(in the rows, 128 means zero)
The same turns and mirrors carry the whole set onto itself, and each row onto the other rows of its family. Which rows share a family with each named row? Give them in list order.
These 15 rows form 5 families of 3 rows each.
Fovep: [160 148  93 146 144 139 128 155 122 150 110  77 117 117 147 123 130 122
 132 133]
degef: [119 128 166 147 121 144 107  87 112 143 116 140 173 113 106 119 148 141
 117 121]
laf: [145 155  83 143 138 141 127 145 113 156 105  88 114 124 136 120 136 113
 134 140]
Bov: [112 144 154 119 114 120 120 156 146  84 163 151 107 103 132 142  95 140
 133 152]
Geba: [150 160  99 149 139 148 122 162 120 146 112  85 108 117 145 108 131 114
 137 143]
senab: [127 132 158 114 128 110 119 151 147  81 166 149 112 116 122 138  97 150
 141 140]
menup: [131 138 156 110 119  95 121 156 154  81 141 132  99 110 137 137 100 152
 143 138]
Fera: [117 128 167 131 113 145 115  73 110 155 113 134 155 110 109 133 150 133
 119 130]
sibid: [126 125 160 102 123 102 124 157 153  91 153 146 107 110 138 140  99 147
 136 148]
vetu: [145 170  99 130 144 147 134 153 124 148 106  82 111 132 133 118 128 115
 133 131]
Fupes: [110 114 167 131 112 135 114  77 101 144 121 149 149 124 123 127 145 143
 107 146]
kikit: [133 140 157 118 128 110 118 170 148  81 155 142 109 107 129 147 103 141
 135 156]
mizu: [157 141  98 153 150 153 126 149 113 139 102  80 125 116 140 128 130 109
 133 136]
Gaka: [113 109 169 138 119 141 110  81 104 152 120 137 153 112 123 132 152 136
 109 127]
guvoz: [114 118 180 139 113 141 105  80 116 147 113 144 151 123 112 130 141 145
 121 120]

Same family as degef: Bov, vetu
Same family as guvoz: laf, kikit
Same family as Fovep: sibid, Gaka
Same family as Fera: Geba, senab

The same turns and mirrors carry the whole set onto itself, and each row onto the other rows of its family. Which rows share a family with each named row? Give them in list order.
These 16 rows form 4 families of 4 rows each.
Pudi: [104 121 137  67 128 173 121 128 106 123 108 147 101 113 149 123 141 125
 115 132 119 132 152 124 104 117]
bil: [ 94 148 163 131 151 156 120  97 133 109  96 131 122 122 133 116 135 101
  84 132 129 125 140  98 107 129]
temuv: [128 127 147 198 139 127 119 108 158 121 136 133 155 142 115 139 131 100
 114 120 132 132  99 121 133 142]
Turuv: [ 90 147 144 126 172 132 102 125 117 100 119 122 110 124 130 147 147 130
 114 133 118 136 126 106  76 108]
disov: [173 131 122 165 129  94 137 116 140 119 139 143 137 128  84 148 107 102
 137 106 122 137 106 144 128 159]
donup: [154 163 173 127 131 126 120 111 126 103 108 142 125  94  97 140 128  90
 109 120 116 128 130  98 107 146]
dofo: [141 147 153 170 133 117 105 147 146 119 153 121 148 133 127 161 164 126
 147 131 125 135  91 117 123 115]
dol: [120 124 191 140 133 147 111 131 128 120 128 155 130 111 104 151 144  94
 108 133 134 147 119 103 102 131]
vanuv: [109 138  95  85 128 160 146 106 129 131 100 125 109 140 162  92 129 131
 112 124 128 118 157 144 142 120]
mil: [147  95 132 168 121 118 133 141 140 142 160 152 142 147  97 155 123 111
 143 117 140 153 100 156 136 141]
gepe: [145 153 111  68 124 149 122 112 113 107  96 138 102  97 144 120 129 123
 124 118  98 112 152 122 113 133]
fige: [165 122  60 107 122 117 138 117 125 122 128 137 115 131 130 128 108 135
 152 102 104 121 129 168 135 146]
vumo: [144 116  79 152 115 131 145 118 154 143 139 126 141 162 145 115 125 131
 141 114 132 124 116 167 168 134]
ris: [132  92  78  94 115 144 143 137 121 145 139 146 112 148 144 127 121 142
 149 116 124 140 133 176 138 125]
dif: [101 146 102  74 152 119 152 131 113 130 118 115  93 148 128 114 131 144
 124 129 142 141 155 151 110 104]
gaz: [151 144 110 120 115 103 156 152 142 149 153 114 132 156 124 127 148 141
 156 126 149 141 120 162 157 111]

Same family as temuv: bil, vanuv, vumo
Same family as Turuv: dofo, dif, gaz
Same family as ris: Pudi, dol, mil

